Named turns come first, each shown by rows before and after it. Which turns, in which order, take the first row of each pair that follows to the second? Write the first one first, as in the answered first pair.
j319:
[ 31  -4  -8 -18   9  -9  11 -15  30  -5  12   4 -15  24 -38 -14 -15   9
 -46 -16 -16  23  12  19  11   6 -47  -2  11  -1 -15 -18 -12 -40  20 -21] |-> [ 29 -24 -10  -5  35 -14  -1 -19  24  -8  -4  10  14  12 -33 -27 -22  23
 -29   7 -22  11  -2  24  18  -6 -51 -25   3   3 -11  -9   2 -32   7  -3]
[-25 -10  -1  -3  -9  13  20   7  10   4 -19  23 -18   1 -10  27  25   0
  23   7 -18   5  11   4  -6 -15   0   8  -3 -14  -4  32  25  27   8 -16] |-> [-21  -2  -5  -3 -14  13  25   2  17   4 -14  16 -28   6 -13  27  25  -7
  11  -2 -19   9  12   8 -13 -13   0  15  -5 -16  -7  27  23  22  17 -21]
[ 19   2 -11 -16   0  -6   4  -7  10  -4   0 -10   7  -1 -13   4   5  -6
 -13  -8  -9  14   2  16   7   6  -8   8  -3  -1 -35 -14  17 -15  19 -11] |-> [ 20  -9 -11  -8  11 -11   3 -10   3  -7  -5  -8  17  -7 -16   1   1  -4
  -5   4 -10   5  -7  17   7  -2  -9   2  -7  -3 -28 -12  22 -13  12  -1]
j415:
[  1 -17  -5  11  16  -4   8  -2 -16   4 -17  16  26   4   8  -6 -21   5
  -8  23  -4 -12 -12 -13  20   1   4 -21  -2   3   6  13  -9  -2  -3  13] |-> [ -8  22   6  -4 -18   1  -2  11  -9 -17   3  -4 -15   1  12   6  28  -8
  23 -12  17  -8   5 -15 -10   6  24   5  -5  -6  17  -4   7  22  -8 -10]
[ 11 -18  -2   0  36 -18 -17  -9   4 -25 -10 -18  24 -23 -17 -19   2  14
  24  33   8  -5 -14  13   5  -9  -6 -25 -29  13  15   0  34   8 -16  31] |-> [  7  -3   7   9  22 -14 -23  -2  -1 -26  -8 -22  14 -21  -5 -15  18   7
  41  21   9  -7  -8   6  -7  -3   5 -25 -30  16  29   5  36  26 -21  28]
[  7 -23 -22  14  28  15  17  -8  21  -4   7   3  24  19  -1  -9   8   8
 -17 -12  19  23 -26 -10  -2 -19 -18  13 -14  15  -7  13   8  -6  18  -2] |-> [ -7 -18 -11  29  13  23  17   4   8   8  -3   9  22  24  22   0  15   0
   7 -11  26  23 -21 -20   1 -18   7   5 -14  20  12  31  -3  15   1   3]
[ 17  10 -16  -7  24 -18 -21  -7  24 -11  11  -8   6  -5 -20  -1 -18  -4
  -3   7 -24   4 -17  26   7 -10 -12   9  -3   4  31 -32  -2  -1  -8  37] |-> [  3  10  -9   6  14 -11 -21   3   9  -1  -8   1  11   1   0   8 -14 -12
  11  13 -27   2 -12  15  14  -7  10  -1  -3   7  50 -22 -12  22 -20  41]
j570:
[ 12  19 -20 -24 -13   2   6 -13  29  -3  34 -13 -28  19 -26   3  -7  -2
 -43 -26   5  18  11  15 -17  13 -24  15   5  -1 -40 -28   0 -39  35 -23] |-> [ 18  17 -20 -27   6 -14  -5 -15  34 -21  31 -22 -24   4 -34   0   3   6
 -26 -23   9  14   6  25 -29  -1 -30  14  -3  -6 -39 -32  28 -32  26 -19]
[  9   6   3  -9   7  -8 -30   5  13  -1   7   0   3  -8   1  15  27   7
  23  31   2 -11  -9   7 -28   9  -8 -12  -1  -2   9  -3  23  20  -5  -8] |-> [  6  -2   1   1  14 -10 -31  10   6   4   1  10  15  -6  10  10  13  11
  20  44  -1 -15 -12   1 -17  14  -9 -19   4   5  11   5  21  20  -8   1]
[ -6  22  -9  -9 -31  -4   1   3  22  -2  13 -11 -41  -3  -9   9  29  -5
   5 -34   3  14  24  -9 -23  21  14  20   7   7  -5 -13   5   0  14 -24] |-> [  1  17 -10  -8 -14  -9 -12  -1  25 -21  14 -17 -29 -14 -17   3  37   1
  22 -23  13   2  15   0 -28   9   7  14  -2   6  -5 -15  28   4   2 -20]
j158:
[  8   8 -18  12  -2  14   7  24  -4   1 -16  17  13  12   2  -4   0  -2
 -17  15  -1  -3 -18  -4  18  -7  20  -7  -1 -13  21  18 -10  -4 -31  -2] |-> [ 16  18 -16   4   1   7  -8  20   6 -22  -5   0  -1   4 -13  -2  26  -2
  12   2  10  -9 -19   7  -1 -12  15   0  -8 -16  12   5  21   2 -31 -12]
[  9   8   1  -1   0   7   1  11   9 -22  20 -19 -15  -5 -12   3  21   8
   8 -16  -3   3   4   4 -25  -9  -8  15   4  -2  -1 -15  12   4   1  -4] |-> [  0  -4  -1  12  -8  17  20   8  -3   8   8   0 -10  15   3   7 -16   1
 -26  -6 -20  10   2  -6   6   2  -6   5  13  -3  -4  -4 -27 -12  14  -1]
[-43 -19  -6 -19 -18 -12   2  23   7  -9 -11  11 -25  15 -13 -18  -1 -28
 -28 -24   0   4   5  17  14   9   4   0  22 -10  -1  14 -35 -11  -8  -5] |-> [-44 -29   0  -7   1 -14  -1  27  -7 -16 -23  20  -2   0  -3 -19   0 -26
   2  -1   0 -12  -5  13  15   3  17 -16  11  -2  20  27 -22  12 -30  14]
Then:
Between the rows of a pair lie 2 to 3 turns.
[ -5  -2   1  10   8 -15 -10   3 -20   7   8  -1  12  -9  12   2  15  -1
  26  24  -5  -5  -3 -11  -1  -7   3 -19 -11  -2  21   2  11  26   0  22] |-> [-12   1   3  12 -11  -3   0   7 -29  24   3   5   4   3  22   6   0  -8
  12  20  -7   2   1 -15  15   4  10 -19  -7   0  21   7 -14  17   5  14] : j570 j570
[ 19 -29  23  -5  41  -9   1  18  -2  -9  16  -4  38  10  -4  -9  -6  26
  38   8   5 -12  -3   1  -1 -14 -18 -14 -30   1  -2  10  10  -8  -3  26] |-> [  9 -21  34   8  25   1   0  29 -16   2   9   1  33  18  14  -5  -1  19
  46   7   4 -16   5 -13   3 -14   2 -18 -28   6  10  22  -1  10  -9  26] : j415 j570
[ 13  -6  24 -18  24  10 -25 -17  14 -27 -13  -5 -26  -3 -56   9  16   2
 -41  -2  -3 -19  20  28   7  14 -62  10 -15  23 -38 -18  -4 -46  30 -42] |-> [ 11 -13  21 -13  34  10 -23 -22  16 -20 -19  -2 -20  -2 -53   6  10   3
 -44   6 -10 -21  15  26  20  15 -61   3 -19  24 -38 -13  -5 -54  29 -35] : j415 j415 j415
[-39 -21  -4  25  -6   8  20  23 -39  20 -15   8  17  -4  22  17 -29  -5
   0  25 -10 -13   6  -2  31  -6  16 -37   0 -13  20  26 -16   9  -7  16] |-> [-26 -27  -4  20  22 -11   2  15 -27  -7 -10  -7  30 -20   7  10  -6   8
  31  32  -1 -31  -7  15  12 -16   7 -35 -18 -11  24  19  23  15 -17  23] : j158 j415 j415
[ 18  15  -2 -22  13 -11 -13  -8  17 -25  14  -7   1  -1 -11  -6  14  13
  10   1   1  -2  13  24 -21   2 -13  -5  -4  -5  -9 -19  20   9   0  -3] |-> [ -6  19   8   7 -13   5  -1  10 -14   6  -8  16   2  13  28   3   1  -3
   9   5 -12  -2  25   0   6  11  20 -15   9  -1  22  12 -27  29 -15   3] : j158 j319 j415
[ 11 -25   3  -3  30   9   1   0 -28  31 -11  24  22  -1  19 -20 -23  -4
   3  33  -6 -21   4 -22  24  -3 -34  -4   5  -6  -8  -3  -6 -14 -14  36] |-> [  6 -16   4   4  26  13  -1   5 -33  35 -15  29  24   0  23 -16 -21  -4
  11  27  -4 -19   2 -21  24   0 -27  -4   5  -8   6   3 -10  -6 -19  37] : j415 j415 j415
[-11   6  -2 -13 -12   5  12 -13  13  13   9  -7 -19   3  -6   9  -4  -3
 -39 -13   1  29   6   2   6  14 -14   6  10  -8 -15 -16 -19 -21  17 -24] |-> [ -1   5  -6 -24   8  -2  -5 -15  20 -16  13 -18 -10 -17 -24   3  16   4
 -10 -11  10  21  -1  14 -14   7 -21  11   3 -13 -15 -27  17 -12   7 -20] : j570 j570
